arr =
array([[144, 141, 102, 141, 135, 120, 131, 131, 151, 128, 126, 114, 137,
        134, 131, 116],
       [106, 138, 136, 113, 138, 120, 132, 147, 121, 149, 136, 122, 127,
        123, 142, 127],
       [116, 145, 126, 113, 138, 133, 133, 147, 141, 144, 136, 122, 133,
        139, 146, 131]])
Indices start at 0.
(0, 0) -> 144
(2, 7) -> 147
(2, 8) -> 141
(0, 15) -> 116
(0, 7) -> 131
(1, 6) -> 132
(2, 10) -> 136
(1, 12) -> 127
(1, 3) -> 113
(1, 5) -> 120
(0, 11) -> 114
(2, 2) -> 126
(1, 11) -> 122
(2, 9) -> 144
(2, 11) -> 122
(1, 4) -> 138
(2, 5) -> 133
(0, 1) -> 141
(0, 4) -> 135
(1, 2) -> 136
(2, 15) -> 131
(0, 14) -> 131
(1, 7) -> 147

a = 133	117	144	105
a[0] = 133
a[-1] = 105

A =
array([[118, 121, 151, 141],
       [107, 144, 129, 105],
       [123, 123, 131, 145],
       [119, 126, 140, 109],
       [113, 111, 114, 142],
       [121, 127, 119, 110],
       [147, 145, 151, 129],
       [134, 113, 118, 111],
       [115, 111, 134, 140],
       [119, 115, 121, 132],
       [109, 151, 145, 141],
       [122, 141, 139, 121]])
A[0][0] -> 118
A[3][1] -> 126
A[4][0] -> 113
A[5][0] -> 121
A[1] -> [107, 144, 129, 105]
A[9] -> [119, 115, 121, 132]
A[3][0] -> 119
A[8][0] -> 115
A[2][2] -> 131
A[6][1] -> 145
A[8] -> [115, 111, 134, 140]
A[5][1] -> 127
A[0][1] -> 121
A[9][1] -> 115
A[1][2] -> 129
A[7][2] -> 118
A[8][3] -> 140
A[:, 3] -> [141, 105, 145, 109, 142, 110, 129, 111, 140, 132, 141, 121]
A[2] -> [123, 123, 131, 145]
A[0] -> [118, 121, 151, 141]
A[9][2] -> 121
A[2][0] -> 123
A[2][3] -> 145
A[0][3] -> 141
A[10] -> [109, 151, 145, 141]
A[7][0] -> 134
A[1][1] -> 144
A[0][2] -> 151

M = [141 150 144 150 122 157 103 127 101 128 119 114 130 109 125 113]
M[-16] -> 141
M[2] -> 144
M[-12] -> 122
M[-11] -> 157
M[-6] -> 119

m =
[[121 122 111 128 129 123 133]
 [125 120 127 117 136 118 110]
 [126 118 120 121 136 125 126]
 [129 126 128 143 129 117 118]
 [133 132  99 136 144 114 126]]
Rows and columns are counted from 0.
(0, 0)	121
(3, 0)	129
(0, 4)	129
(2, 2)	120
(2, 3)	121
(0, 2)	111
(1, 6)	110
(2, 6)	126
(4, 3)	136
(1, 1)	120
(3, 1)	126
(2, 0)	126
(1, 3)	117
(1, 5)	118
(4, 5)	114

data = ((113, 107, 130, 121, 110, 145), (131, 130, 121, 126, 128, 131), (146, 135, 124, 135, 121, 124), (141, 145, 111, 128, 137, 130), (121, 124, 145, 130, 131, 113), (135, 124, 141, 139, 122, 118), (130, 148, 117, 124, 151, 125), (126, 118, 128, 130, 118, 138), (144, 143, 101, 123, 130, 135), (117, 117, 120, 119, 119, 146), (120, 124, 122, 122, 126, 139), (126, 113, 139, 135, 113, 132))
data[-12, 0]	113
data[:, -1]	[145, 131, 124, 130, 113, 118, 125, 138, 135, 146, 139, 132]
data[-5]	[126, 118, 128, 130, 118, 138]
data[-6, -1]	125
data[4, 3]	130
data[1, -6]	131
data[-5, -4]	128
data[:, -4]	[130, 121, 124, 111, 145, 141, 117, 128, 101, 120, 122, 139]
data[-8]	[121, 124, 145, 130, 131, 113]
data[-10]	[146, 135, 124, 135, 121, 124]
data[-10, 0]	146
data[10]	[120, 124, 122, 122, 126, 139]
data[1, -1]	131
data[-11, 3]	126
data[:, -2]	[110, 128, 121, 137, 131, 122, 151, 118, 130, 119, 126, 113]
data[-1, -4]	139
data[-11, -4]	121
data[1, -5]	130
data[9, -2]	119
data[11, 3]	135
data[-9, -4]	111
data[5, -5]	124
data[-3, 3]	119
data[5, -2]	122
data[-12, 1]	107
data[-10, -2]	121
data[9]	[117, 117, 120, 119, 119, 146]
data[7, -5]	118
data[-1, -6]	126

grid =
[[121 120 130 132 134 134 128 119 138 131 143 129 118 106]
 [126 124 132 130 132 125 136 123 131 134 130 135 110 114]
 [125 126 125 125 128 135 130 128 122 129 130 128 126 123]
 [126 125 131 130 138 129 124 116 138 139 132 128 114 113]
 [126 136 124 129 129 132 126 127 133 122 131 126 129 128]
 [124 124 124 128 128 133 130 122 127 131 129 129 127 128]
 [123 134 132 132 126 132 134 121 119 129 125 138 137 108]
 [129 127 128 128 130 138 132 131 128 130 133 125 131 129]
 [126 132 124 130 124 130 127 122 128 124 130 126 132 128]
 [128 132 130 125 133 132 131 133 130 132 124 132 128 125]]
grid[0][0] = 121
grid[-4][12] = 137
grid[4][-6] = 133
grid[-9] = [126, 124, 132, 130, 132, 125, 136, 123, 131, 134, 130, 135, 110, 114]
grid[-5][8] = 127
grid[-4][9] = 129
grid[3][-13] = 125
grid[-2][5] = 130
grid[8][-12] = 124
grid[-8][-1] = 123
grid[-10][-7] = 119
grid[-7] = [126, 125, 131, 130, 138, 129, 124, 116, 138, 139, 132, 128, 114, 113]
grid[-1][9] = 132
grid[9][1] = 132
grid[4] = [126, 136, 124, 129, 129, 132, 126, 127, 133, 122, 131, 126, 129, 128]
grid[:, -1] = [106, 114, 123, 113, 128, 128, 108, 129, 128, 125]
grid[-9][-10] = 132
grid[0][-12] = 130
grid[-2] = [126, 132, 124, 130, 124, 130, 127, 122, 128, 124, 130, 126, 132, 128]
grid[-5][10] = 129
grid[:, -10] = [134, 132, 128, 138, 129, 128, 126, 130, 124, 133]
grid[1][-6] = 131
grid[5][-9] = 133
grid[-9][-13] = 124
grid[2] = [125, 126, 125, 125, 128, 135, 130, 128, 122, 129, 130, 128, 126, 123]
grid[-3][10] = 133
grid[3][2] = 131
grid[-4][-6] = 119
grid[-1][8] = 130
grid[6][0] = 123
grid[:, -7] = [119, 123, 128, 116, 127, 122, 121, 131, 122, 133]
grid[-4][-13] = 134
grid[-1] = [128, 132, 130, 125, 133, 132, 131, 133, 130, 132, 124, 132, 128, 125]
grid[9][-8] = 131
